128 stands for zero in the data rows.
Here are some points:
np.array([121, 105, 144, 73, 152, 119, 127, 118, 117, 131, 160, 127, 103, 84, 100, 124])
np.array([124, 112, 156, 90, 144, 130, 114, 145, 93, 163, 138, 162, 64, 137, 90, 104])
np.array([119, 111, 124, 131, 138, 127, 134, 183, 152, 153, 114, 129, 100, 134, 139, 121])
np.array([170, 74, 94, 157, 144, 101, 150, 154, 103, 88, 148, 175, 153, 106, 91, 149])
np.array([100, 166, 159, 171, 156, 88, 113, 121, 141, 106, 111, 80, 78, 100, 109, 172])
np.array([150, 158, 123, 164, 131, 128, 125, 99, 120, 116, 105, 137, 114, 114, 105, 143])
np.array([71, 143, 162, 127, 108, 137, 135, 106, 137, 140, 85, 154, 168, 117, 124, 136])
np.array([110, 116, 137, 122, 141, 133, 107, 134, 120, 129, 114, 158, 152, 128, 123, 87])
np.array([160, 67, 121, 126, 131, 129, 127, 169, 106, 109, 162, 172, 152, 92, 105, 86])
np.array([135, 118, 134, 127, 145, 165, 123, 113, 134, 115, 162, 164, 108, 160, 160, 115])
np.array([142, 155, 118, 127, 106, 127, 146, 132, 131, 104, 126, 124, 126, 159, 161, 141])
np.array([131, 90, 139, 177, 179, 155, 134, 148, 116, 126, 115, 142, 112, 120, 127, 111])
np.array([163, 162, 125, 147, 125, 124, 121, 118, 132, 140, 121, 131, 118, 174, 131, 148])
np.array([167, 92, 144, 140, 154, 130, 110, 116, 101, 103, 138, 136, 136, 108, 114, 169])
np.array([118, 87, 136, 128, 123, 95, 173, 126, 102, 114, 171, 101, 143, 85, 129, 154])
np.array([144, 77, 141, 128, 146, 120, 132, 152, 117, 130, 126, 158, 163, 85, 137, 60])
np.array([91, 196, 130, 125, 79, 161, 95, 138, 158, 158, 115, 153, 111, 157, 133, 116])
np.array([147, 148, 98, 168, 98, 149, 101, 124, 115, 159, 103, 97, 115, 177, 153, 133])
np.array([120, 106, 123, 131, 131, 128, 111, 155, 120, 126, 97, 169, 158, 101, 107, 90])
np.array([132, 134, 132, 138, 163, 155, 127, 99, 155, 121, 111, 118, 107, 130, 131, 139])
np.array([104, 168, 111, 144, 99, 113, 112, 149, 134, 142, 85, 168, 170, 147, 114, 96])
np.array([126, 172, 93, 149, 168, 120, 134, 150, 117, 149, 122, 137, 153, 123, 135, 129])
np.array([84, 149, 134, 94, 86, 94, 123, 169, 82, 136, 128, 103, 128, 125, 119, 119])
np.array([153, 62, 127, 137, 110, 92, 131, 145, 103, 99, 130, 96, 188, 91, 140, 183])
np.array([141, 132, 148, 135, 117, 139, 105, 141, 158, 120, 133, 86, 107, 120, 138, 116])
np.array([132, 97, 144, 120, 174, 129, 127, 119, 126, 109, 126, 136, 99, 140, 149, 146])
np.array([141, 174, 135, 118, 143, 135, 113, 23, 130, 120, 129, 53, 106, 138, 121, 224])
np.array([121, 124, 137, 132, 129, 108, 137, 145, 135, 127, 105, 129, 107, 134, 128, 122])
np.array([130, 66, 95, 111, 193, 144, 144, 135, 142, 93, 143, 128, 85, 77, 82, 124])
np.array([136, 102, 92, 106, 141, 89, 110, 132, 117, 108, 106, 169, 143, 119, 100, 117])
np.array([132, 142, 105, 139, 174, 130, 113, 102, 136, 113, 89, 141, 106, 103, 96, 157])
Here are 16 more points, each followed by its number:
np.array([93, 152, 113, 118, 100, 146, 122, 179, 148, 122, 103, 177, 168, 138, 138, 76]) 0
np.array([113, 144, 158, 96, 126, 137, 116, 83, 148, 118, 121, 84, 69, 167, 149, 166]) 1
np.array([157, 89, 115, 130, 166, 127, 145, 144, 133, 106, 137, 155, 112, 125, 149, 114]) 2
np.array([137, 122, 147, 139, 119, 119, 171, 113, 128, 100, 167, 69, 130, 133, 148, 165]) 3
np.array([117, 171, 128, 144, 127, 150, 111, 109, 165, 136, 120, 129, 96, 155, 144, 144]) 4
np.array([112, 148, 133, 125, 118, 130, 125, 109, 144, 144, 151, 110, 64, 151, 133, 199]) 5
np.array([164, 95, 134, 137, 181, 118, 133, 113, 114, 116, 120, 147, 138, 116, 140, 103]) 6
np.array([160, 63, 134, 122, 152, 106, 117, 185, 89, 120, 143, 175, 183, 87, 130, 74]) 7
np.array([130, 141, 107, 148, 129, 140, 142, 98, 140, 111, 143, 116, 101, 110, 115, 161]) 8
np.array([141, 92, 122, 113, 164, 115, 121, 116, 127, 120, 113, 114, 149, 95, 117, 110]) 9
np.array([70, 103, 131, 100, 91, 86, 131, 164, 125, 107, 137, 119, 142, 40, 172, 137]) 10
np.array([107, 116, 128, 124, 139, 148, 98, 191, 139, 150, 122, 212, 98, 125, 133, 22]) 11
np.array([102, 148, 133, 118, 118, 117, 118, 147, 140, 124, 90, 145, 147, 137, 149, 133]) 12
np.array([91, 138, 108, 139, 97, 111, 143, 144, 140, 134, 106, 138, 138, 100, 105, 112]) 13
np.array([80, 182, 111, 124, 96, 113, 119, 127, 137, 150, 97, 134, 132, 147, 119, 143]) 14
np.array([54, 185, 118, 88, 86, 108, 120, 142, 148, 163, 58, 128, 173, 134, 138, 123]) 15
Which of these numbered points is nearest to each point below, looking only along the 4 directions in which the first points spread most? Its number follows each.
np.array([149, 121, 138, 122, 175, 143, 124, 104, 149, 126, 136, 119, 96, 149, 130, 170]) > 8
np.array([102, 115, 119, 131, 101, 129, 105, 155, 138, 132, 97, 162, 141, 117, 122, 67]) > 0
np.array([133, 82, 130, 160, 164, 128, 121, 130, 154, 109, 137, 135, 126, 128, 149, 126]) > 6
np.array([90, 183, 120, 102, 91, 119, 122, 153, 138, 161, 90, 141, 149, 135, 130, 120]) > 15
np.array([76, 109, 99, 63, 125, 68, 157, 125, 74, 142, 110, 97, 144, 55, 103, 134]) > 10
np.array([132, 102, 114, 127, 139, 140, 107, 143, 96, 105, 139, 183, 164, 75, 81, 105]) > 7
np.array([158, 126, 122, 93, 124, 79, 117, 78, 73, 112, 161, 73, 144, 79, 100, 162]) > 3
np.array([125, 173, 125, 121, 157, 139, 96, 113, 158, 144, 124, 148, 88, 174, 125, 146]) > 4
np.array([123, 169, 148, 121, 136, 141, 156, 114, 181, 113, 152, 107, 60, 188, 167, 172]) > 1
np.array([163, 96, 139, 128, 102, 130, 149, 89, 112, 99, 147, 82, 139, 96, 107, 215]) > 3
np.array([114, 101, 108, 98, 132, 68, 138, 130, 71, 132, 152, 90, 152, 90, 125, 133]) > 10
np.array([141, 151, 108, 124, 120, 94, 91, 105, 121, 130, 109, 145, 139, 140, 138, 140]) > 12
np.array([116, 146, 164, 119, 91, 136, 108, 115, 89, 144, 158, 209, 161, 214, 120, 109]) > 0
np.array([186, 116, 119, 134, 142, 151, 139, 99, 81, 103, 108, 155, 123, 95, 122, 91]) > 6
np.array([112, 121, 126, 111, 120, 110, 134, 154, 96, 136, 149, 145, 170, 106, 131, 110]) > 13
np.array([163, 120, 139, 112, 132, 133, 125, 119, 99, 123, 140, 127, 142, 93, 99, 132]) > 9
np.array([116, 104, 127, 105, 120, 101, 128, 139, 99, 137, 145, 126, 139, 91, 111, 133]) > 10
np.array([124, 108, 121, 149, 190, 133, 156, 100, 151, 102, 115, 148, 94, 122, 114, 113]) > 2
np.array([97, 174, 106, 124, 77, 122, 111, 164, 144, 139, 85, 122, 112, 129, 119, 148]) > 14
np.array([76, 169, 107, 112, 96, 92, 127, 146, 173, 134, 74, 102, 104, 122, 129, 136]) > 14
np.array([80, 121, 147, 106, 106, 109, 177, 139, 125, 148, 129, 103, 121, 113, 118, 146]) > 10
np.array([130, 119, 154, 135, 123, 115, 136, 89, 108, 102, 141, 102, 166, 103, 133, 152]) > 3
np.array([175, 129, 90, 145, 146, 176, 103, 123, 127, 100, 132, 138, 142, 118, 91, 118]) > 6
np.array([117, 139, 109, 131, 92, 102, 110, 130, 89, 131, 132, 177, 165, 98, 83, 138]) > 13
np.array([124, 151, 135, 139, 133, 127, 122, 115, 141, 143, 91, 155, 134, 130, 118, 129]) > 12
np.array([167, 76, 152, 129, 153, 135, 125, 134, 125, 133, 142, 132, 131, 108, 133, 72]) > 2
np.array([102, 119, 136, 126, 80, 79, 161, 171, 108, 102, 109, 114, 157, 132, 147, 119]) > 13
np.array([128, 90, 143, 107, 148, 133, 126, 137, 138, 141, 143, 158, 109, 110, 131, 95]) > 2
np.array([164, 124, 121, 130, 209, 163, 84, 97, 161, 125, 95, 166, 104, 153, 104, 91]) > 2
np.array([112, 163, 112, 164, 81, 102, 155, 168, 129, 130, 88, 160, 166, 163, 131, 91]) > 0
np.array([159, 170, 137, 139, 162, 145, 99, 106, 118, 141, 121, 149, 105, 165, 123, 125]) > 4
np.array([85, 204, 109, 115, 93, 147, 114, 141, 167, 143, 98, 157, 115, 185, 135, 123]) > 14
np.array([115, 158, 143, 114, 89, 142, 118, 106, 144, 152, 135, 119, 122, 158, 126, 126]) > 14
np.array([119, 141, 149, 143, 163, 153, 128, 122, 147, 104, 119, 146, 108, 125, 89, 158]) > 8
np.array([116, 178, 100, 131, 98, 107, 100, 142, 121, 142, 114, 164, 161, 147, 114, 120]) > 12
np.array([95, 171, 110, 122, 87, 122, 141, 140, 146, 140, 105, 118, 152, 137, 120, 128]) > 14
